50 stands for zero in the data rows.
What is the hidden score of each row? Scores go from 0 to 40, and 20 is about the middle. The score is a weighted sum of the row's numbers plus the product of two more (or one squared), each taken from its middle value.
48|28|51|32|58|56|47|42|60|63|50|48|66|26|45|62|48|41|62|77|64|46|43|30 ~ 5
42|71|44|66|55|52|54|27|60|50|64|64|39|82|55|46|64|66|61|40|60|64|40|59 ~ 14
32|29|37|41|55|43|47|60|53|56|52|50|38|41|51|52|57|70|41|39|53|41|65|41 ~ 13
47|35|46|04|61|52|40|58|41|46|53|46|66|47|37|49|49|63|32|44|55|47|64|39 ~ 11
65|49|47|51|49|59|35|46|35|66|60|38|63|42|54|61|60|42|40|52|63|65|42|49 ~ 20
19|42|41|77|80|78|66|44|40|96|80|48|68|43|29|51|61|69|41|34|38|33|35|36 ~ 23
55|41|55|55|44|32|80|49|32|48|41|42|50|47|34|45|37|65|54|57|57|33|53|49 ~ 21
58|48|43|52|47|65|63|81|67|40|40|60|58|42|70|41|32|28|51|54|44|59|49|46 ~ 25
52|22|42|80|60|65|47|58|67|38|49|55|46|55|54|36|34|63|39|58|26|29|61|59 ~ 26
48|64|55|61|61|55|62|43|70|64|55|51|47|69|58|47|45|71|62|50|58|54|34|66 ~ 23
62|57|63|57|52|46|68|54|44|30|31|34|48|41|68|28|39|50|54|54|41|12|53|53 ~ 19
38|54|49|48|65|56|51|45|49|63|87|65|44|46|62|64|45|69|68|32|64|52|48|48 ~ 23
24|51|27|40|69|68|48|25|63|64|62|69|47|64|83|49|57|69|59|31|49|46|38|62 ~ 21
52|54|56|72|54|41|54|44|38|53|54|40|15|53|28|55|68|60|36|37|46|37|47|53 ~ 18
51|35|55|42|46|68|50|73|56|42|19|61|50|42|73|31|35|51|43|57|26|42|54|40 ~ 21
60|51|70|56|41|52|71|39|35|46|53|25|62|56|26|48|49|62|53|64|51|36|48|55 ~ 20
50|50|45|71|56|55|46|45|37|73|78|73|40|37|50|58|29|68|60|29|63|55|57|67 ~ 37
59|68|63|50|45|48|48|42|54|40|54|17|38|60|48|41|78|56|58|58|46|45|60|65 ~ 9
57|48|39|51|38|31|47|38|73|41|41|51|39|72|31|39|48|47|26|39|45|57|57|84 ~ 25
55|38|51|58|32|57|39|76|70|32|39|58|47|35|65|49|26|30|45|64|46|46|60|50 ~ 25
36|55|41|56|58|44|42|40|26|51|71|75|40|64|64|69|52|39|62|61|57|64|46|47 ~ 18
63|51|43|47|53|49|57|43|65|52|41|36|44|51|53|56|63|59|36|54|45|41|47|42 ~ 9
58|28|42|43|60|58|47|57|52|61|51|49|44|42|54|59|46|68|29|51|43|50|66|35 ~ 18
36|46|49|58|72|60|41|43|60|72|67|83|56|58|50|55|67|68|56|41|48|53|44|58 ~ 9
64|57|65|36|15|12|36|46|24|56|82|51|47|28|42|76|48|41|66|60|83|77|67|34 ~ 24
26|36|47|48|51|49|37|44|52|32|28|61|32|59|54|48|56|32|16|60|36|59|66|60 ~ 16
17|38|40|61|65|57|32|35|55|38|64|75|46|72|71|53|51|37|40|42|47|65|49|54 ~ 21
60|50|51|31|46|35|60|14|53|33|45|39|49|57|58|46|46|47|34|55|43|52|57|53 ~ 21
29|37|43|57|59|70|35|32|58|61|47|28|39|55|53|63|80|37|02|41|32|51|40|79 ~ 27
47|39|38|38|63|58|40|55|66|53|46|61|50|56|37|48|44|50|30|40|26|54|57|48 ~ 19
65|45|64|44|38|53|30|67|62|56|46|52|51|44|47|45|41|32|58|59|52|51|64|51 ~ 24
65|35|50|43|37|30|75|69|66|28|35|38|52|68|63|32|37|57|47|64|37|31|63|56 ~ 21
50|54|41|38|32|49|43|66|38|40|38|55|59|36|47|51|48|35|46|60|60|47|45|43 ~ 17
36|56|52|42|54|61|49|42|55|64|72|80|51|56|61|51|42|68|61|46|56|51|29|60 ~ 28
54|30|61|49|52|49|63|64|29|62|57|54|59|23|29|61|43|74|50|54|54|39|54|27 ~ 18
51|54|48|35|17|49|41|67|77|31|38|52|47|45|56|39|34|27|49|78|47|54|51|63 ~ 26
51|62|45|39|62|27|56|40|32|47|52|23|55|59|43|47|65|60|28|53|46|39|44|71 ~ 20
49|37|45|58|72|69|59|80|50|46|41|58|50|44|39|34|34|95|38|34|39|25|56|52 ~ 20
42|53|57|47|48|41|28|34|35|57|72|65|44|59|51|59|87|38|59|53|68|66|49|55 ~ 5
47|29|67|48|48|51|56|72|57|43|50|52|56|37|52|37|49|61|45|41|29|25|66|42 ~ 18
54|56|45|57|41|61|50|50|38|64|45|40|60|16|42|61|42|42|52|56|65|42|35|31 ~ 19
43|30|58|48|32|52|52|64|71|50|47|64|67|43|50|42|39|28|56|59|54|66|55|33 ~ 16
32|59|41|37|55|49|56|28|45|64|61|70|56|63|64|81|64|39|48|68|58|55|41|56 ~ 13
49|38|34|51|44|46|28|70|64|49|35|44|50|40|59|50|73|20|57|39|39|86|52|49 ~ 11
52|54|39|54|60|53|54|56|35|61|66|64|43|49|45|67|35|59|60|37|69|61|51|31 ~ 27
40|43|59|47|56|44|48|41|52|42|71|70|51|50|63|42|34|48|76|51|54|48|51|54 ~ 21
51|69|59|43|28|50|34|40|66|60|67|76|62|43|71|65|53|43|65|62|73|68|39|61 ~ 20
62|32|58|38|53|39|45|44|61|47|41|33|48|86|52|51|62|51|52|41|32|53|46|77 ~ 23
27|47|55|45|61|58|46|43|51|55|69|81|57|51|67|53|53|68|63|57|76|47|55|47 ~ 14
48|74|51|55|46|70|33|37|66|53|62|67|58|59|64|58|59|46|69|53|60|68|51|62 ~ 16
58|56|60|28|15|40|30|53|38|60|52|51|63|31|46|56|50|39|56|73|62|41|53|14 ~ 13
50|45|49|41|40|51|52|77|56|43|45|50|61|41|48|47|34|40|59|57|52|39|24|58 ~ 25
66|56|39|43|47|58|30|49|54|59|52|50|47|46|51|63|82|28|44|29|40|72|61|57 ~ 19
61|99|37|63|70|57|55|45|64|53|40|39|45|72|40|47|81|51|22|36|35|51|38|65 ~ 16
51|50|53|53|47|68|51|28|89|35|36|48|62|49|63|28|60|17|59|47|38|55|49|50 ~ 7
49|69|50|72|46|54|66|28|48|53|72|52|37|85|41|37|49|57|43|40|67|70|41|60 ~ 29
55|39|43|40|70|65|37|40|78|75|40|47|48|44|44|56|42|70|39|46|41|43|65|46 ~ 17
53|36|44|42|47|53|54|62|50|41|40|46|33|23|60|32|30|65|49|47|39|25|67|59 ~ 30
43|58|68|41|32|40|63|38|44|56|40|33|52|62|34|49|33|69|66|59|49|36|53|62 ~ 28
75|54|62|40|48|47|48|42|71|42|33|28|40|57|43|52|61|63|45|52|50|50|54|59 ~ 20
63|58|67|62|43|47|70|63|62|27|28|43|65|64|63|25|23|64|41|58|35|43|43|58 ~ 30
37|41|51|62|58|61|38|37|27|71|48|30|44|46|55|61|50|53|56|57|44|37|37|55 ~ 20
59|63|42|52|40|56|31|51|33|60|82|59|30|47|65|73|60|47|70|46|70|55|40|53 ~ 23
67|44|45|31|28|45|48|48|43|39|43|60|55|31|45|59|46|29|39|49|51|71|58|44 ~ 23
32|33|55|30|65|66|43|82|35|46|57|55|78|22|56|40|31|56|50|50|55|39|67|19 ~ 18
62|66|55|50|29|44|37|47|33|63|68|68|52|40|42|80|48|44|66|30|80|72|41|31 ~ 34
51|55|64|35|42|49|26|35|56|39|67|66|54|65|74|61|48|47|66|55|52|47|41|78 ~ 22
29|73|37|55|62|49|49|46|67|60|86|71|52|49|56|64|68|67|63|41|57|55|28|67 ~ 18
66|55|40|67|65|53|69|40|62|35|11|34|51|79|49|27|51|57|46|60|30|35|37|53 ~ 9
76|58|54|43|55|45|51|45|45|56|66|71|49|44|62|77|47|35|67|52|72|76|48|30 ~ 28
65|51|54|45|36|24|68|60|54|37|33|38|57|63|53|14|35|57|42|59|39|21|39|56 ~ 29
37|82|39|81|60|45|68|35|38|64|77|58|41|56|50|71|67|62|70|36|87|73|22|50 ~ 17
51|60|42|62|55|42|66|50|57|36|38|40|49|54|53|43|32|56|38|62|37|44|42|44 ~ 23
58|59|78|24|40|27|45|44|40|40|46|30|44|45|41|50|58|63|48|55|52|41|68|58 ~ 15
54|58|53|82|47|47|70|49|58|36|77|31|48|72|44|26|99|60|52|56|29|33|51|54 ~ 15
64|51|59|28|26|56|23|42|57|49|52|56|45|33|62|55|45|45|39|50|57|67|63|45 ~ 23
62|46|58|32|16|46|38|70|48|21|44|47|58|37|68|49|35|29|50|53|57|47|60|56 ~ 27
41|54|50|49|61|26|55|54|36|80|74|62|30|46|29|74|49|70|75|33|76|59|32|23 ~ 26
21|48|42|52|77|79|41|25|41|73|51|38|32|62|52|65|71|43|48|32|44|46|51|63 ~ 10
58|50|57|49|42|42|48|57|45|16|40|36|49|53|53|30|54|64|47|66|56|28|54|51 ~ 17
60|55|62|49|55|46|53|43|28|49|47|28|50|57|45|50|58|64|37|49|43|64|38|53 ~ 22
61|62|42|37|42|43|44|45|35|59|78|63|43|45|43|73|41|41|80|64|86|69|41|41 ~ 23
43|88|42|56|49|63|41|37|43|71|77|79|52|52|49|79|70|25|73|46|74|72|30|36 ~ 17
24|44|37|55|77|71|51|55|45|52|56|47|50|47|46|60|57|60|30|38|38|41|52|45 ~ 14
64|59|46|44|51|25|38|60|49|43|54|61|49|34|45|64|50|19|38|57|58|81|49|41 ~ 20
47|40|57|56|49|35|75|42|46|48|37|31|55|56|28|29|45|48|50|55|43|50|40|54 ~ 19
35|73|58|83|61|50|71|28|60|59|67|52|49|77|54|60|70|58|58|67|57|58|25|66 ~ 14
37|53|48|56|61|70|45|39|52|50|45|48|41|79|70|42|64|44|73|51|25|47|50|71 ~ 13
37|63|65|57|54|44|47|40|17|48|46|56|56|41|29|62|43|52|55|47|46|38|56|42 ~ 20
37|58|64|43|53|58|37|33|29|44|60|44|58|46|55|57|70|48|64|65|49|43|51|62 ~ 10
59|54|67|53|21|55|43|61|51|24|39|34|61|41|67|49|54|27|65|59|49|58|47|64 ~ 20
51|57|66|66|27|54|64|33|44|64|62|45|38|64|63|40|51|55|79|51|54|68|34|64 ~ 32
59|34|58|53|37|50|34|54|55|15|35|46|51|68|58|39|48|41|61|59|35|50|71|74 ~ 16
42|48|45|82|51|61|51|68|57|39|40|43|59|36|53|29|25|40|39|52|52|51|44|43 ~ 28
49|49|37|37|63|53|54|45|61|46|73|65|35|64|53|50|42|58|63|39|53|60|46|53 ~ 22
57|53|66|64|47|41|80|52|41|54|43|55|54|52|27|54|46|51|63|46|57|42|44|32 ~ 27
57|80|21|50|33|49|45|41|44|91|58|76|49|51|49|70|38|31|51|51|74|72|20|41 ~ 30
58|57|75|36|28|16|62|38|45|47|66|40|62|37|41|53|37|65|76|50|61|49|53|50 ~ 27
52|35|68|49|36|57|36|57|47|35|58|52|46|60|63|53|58|48|59|68|24|41|46|77 ~ 26
55|54|66|25|18|51|39|54|43|55|40|69|73|24|37|37|37|32|52|80|59|52|54|21 ~ 17
41|57|51|48|47|57|30|34|40|56|54|71|44|69|61|49|45|58|57|60|51|43|37|68 ~ 24
59|74|26|35|43|35|50|43|71|43|46|22|45|59|36|54|61|52|43|61|50|50|50|72 ~ 14
42|62|50|71|56|36|65|28|49|68|59|56|36|72|41|43|48|47|67|44|68|64|29|58 ~ 24
29|24|42|60|52|58|56|84|68|38|30|50|54|32|65|33|29|58|35|39|28|37|60|51 ~ 28
58|55|43|43|41|56|39|38|51|53|54|77|56|52|56|57|34|50|66|57|71|67|41|38 ~ 19
43|69|39|52|42|66|48|54|38|64|56|57|74|35|41|67|64|30|43|33|60|44|44|36 ~ 12
49|36|57|50|51|66|54|79|63|31|37|51|55|55|32|40|45|62|51|58|30|00|59|56 ~ 10
69|49|48|43|56|20|60|58|44|38|46|49|45|55|42|28|58|51|56|62|51|56|65|47 ~ 9
79|47|61|46|23|42|45|41|16|72|69|63|37|44|42|77|45|41|69|60|89|66|41|36 ~ 29
19|57|42|39|33|65|62|39|29|61|54|51|74|27|46|50|54|32|51|59|55|45|38|35 ~ 34
45|25|52|47|43|70|50|66|29|53|43|49|67|34|41|46|34|67|50|53|41|20|40|30 ~ 27
42|56|39|52|77|45|61|66|49|53|41|55|59|21|28|55|41|48|48|29|41|41|53|26 ~ 20
26|62|60|52|61|56|58|43|41|70|79|62|45|40|44|74|52|71|68|24|73|59|38|75 ~ 29
55|32|67|29|15|41|42|70|58|36|38|50|59|21|66|37|22|32|49|70|53|44|57|38 ~ 33
61|57|35|43|49|48|41|47|79|51|44|29|49|59|42|39|83|53|54|54|41|62|44|68 ~ 5
05|61|49|48|68|54|48|45|51|61|42|54|42|79|65|65|76|38|39|39|33|57|58|75 ~ 9
50|48|53|47|54|44|38|52|46|28|38|47|42|39|76|45|39|47|35|62|38|36|69|69 ~ 26
43|62|54|41|49|57|33|39|54|61|53|52|54|53|38|58|79|28|49|36|49|71|46|57 ~ 14
42|65|42|35|36|56|48|47|56|47|66|75|67|48|35|54|43|38|57|57|71|69|49|55 ~ 19
50|55|44|68|51|54|81|37|35|53|45|34|55|35|43|44|50|55|48|40|63|28|42|47 ~ 20
41|53|55|32|38|43|41|37|51|32|76|77|59|52|64|57|37|12|60|57|69|67|39|55 ~ 27
51|49|33|76|69|57|68|53|38|88|77|64|40|46|45|75|58|62|75|22|68|62|40|40 ~ 29
52|28|21|56|73|56|43|51|59|52|42|52|47|42|49|48|62|59|39|45|43|39|57|44 ~ 4
37|36|31|67|85|82|53|61|57|61|44|43|40|51|52|56|52|55|37|28|25|54|50|52 ~ 20
67|39|66|28|35|43|50|61|16|60|79|70|30|31|40|68|42|70|73|52|78|48|62|27 ~ 24
37|39|48|52|70|46|36|51|49|63|56|54|48|47|55|61|69|52|44|58|39|52|54|52 ~ 8
39|65|58|74|61|55|48|40|60|58|66|54|36|73|50|46|60|63|74|41|64|64|42|52 ~ 18
66|54|58|20|49|25|67|15|60|38|28|46|55|68|43|40|57|47|43|52|38|56|48|75 ~ 18
26|37|46|42|58|56|57|57|31|62|72|53|57|30|51|63|61|67|58|60|47|40|42|40 ~ 28
61|59|57|53|44|32|73|34|20|64|69|53|27|45|41|77|43|65|73|50|79|55|39|33 ~ 29
36|41|48|42|67|68|41|50|60|54|52|35|75|57|56|56|61|54|47|42|28|57|59|63 ~ 12
61|36|42|45|43|42|45|71|59|30|34|54|40|53|60|31|37|39|50|70|31|38|64|52 ~ 18
45|50|52|38|57|49|51|52|45|39|42|41|30|57|56|52|60|53|44|61|36|26|71|55 ~ 9
50|48|48|65|58|49|54|73|41|36|53|45|50|65|57|25|41|49|41|47|37|35|55|50 ~ 25
49|48|51|46|32|49|38|36|36|55|45|48|48|41|49|55|00|45|55|69|43|24|63|53 ~ 36
47|56|44|51|52|56|53|41|57|66|77|84|42|56|55|73|47|25|53|53|72|69|27|34 ~ 21
45|66|41|42|40|56|45|35|61|57|60|73|58|41|54|67|46|31|68|53|65|66|38|56 ~ 21
45|56|49|60|62|49|54|38|53|60|60|50|42|59|47|57|39|66|58|58|62|61|54|54 ~ 21
54|51|50|55|36|69|39|59|50|43|44|52|65|41|61|35|53|35|53|59|42|53|48|57 ~ 22
49|80|65|47|41|37|50|32|37|49|76|39|38|60|62|54|55|67|74|54|83|58|35|73 ~ 24
57|56|48|48|53|45|56|45|51|41|49|32|46|58|42|26|61|62|43|46|41|58|53|55 ~ 16
69|43|59|37|60|34|74|50|30|41|47|55|55|52|34|52|19|64|46|65|46|46|53|39 ~ 28
47|42|45|60|45|48|55|73|73|48|31|65|55|50|70|42|33|33|34|41|44|59|51|42 ~ 23
48|33|44|60|55|56|48|85|52|47|45|52|45|61|54|39|42|64|44|39|46|24|54|36 ~ 15
50|44|43|63|66|83|72|71|48|59|38|45|56|54|48|34|46|54|40|43|15|45|53|57 ~ 26
61|51|51|37|42|43|26|61|69|59|42|46|60|32|55|81|42|42|34|55|52|57|53|47 ~ 22
52|45|52|52|39|58|48|89|73|36|40|68|49|50|58|44|49|27|64|52|46|58|53|33 ~ 16
55|59|31|44|43|53|49|40|57|39|71|69|59|55|51|55|52|20|59|60|68|74|31|52 ~ 20
46|60|65|36|35|27|46|47|42|40|49|37|47|75|46|49|61|54|49|59|44|52|64|54 ~ 13
59|50|52|74|35|52|36|70|43|75|49|28|51|39|78|55|52|44|55|45|60|77|53|51 ~ 27
39|48|50|48|63|64|59|61|31|61|47|63|65|41|42|52|50|55|52|44|42|36|50|34 ~ 13
27|56|40|46|50|67|33|52|45|65|47|41|57|40|59|54|62|34|38|48|51|69|35|46 ~ 19
49|21|38|60|57|68|60|74|66|52|28|46|50|55|44|24|33|57|47|38|25|32|59|43 ~ 19
55|54|39|62|70|54|59|56|23|78|65|62|29|26|37|62|51|64|65|18|72|53|48|25 ~ 25
46|69|42|35|42|39|26|45|43|65|71|76|51|43|33|65|52|27|54|49|85|66|40|26 ~ 12
46|53|45|56|42|62|26|41|75|55|37|47|57|49|47|54|51|37|29|43|45|72|35|50 ~ 19
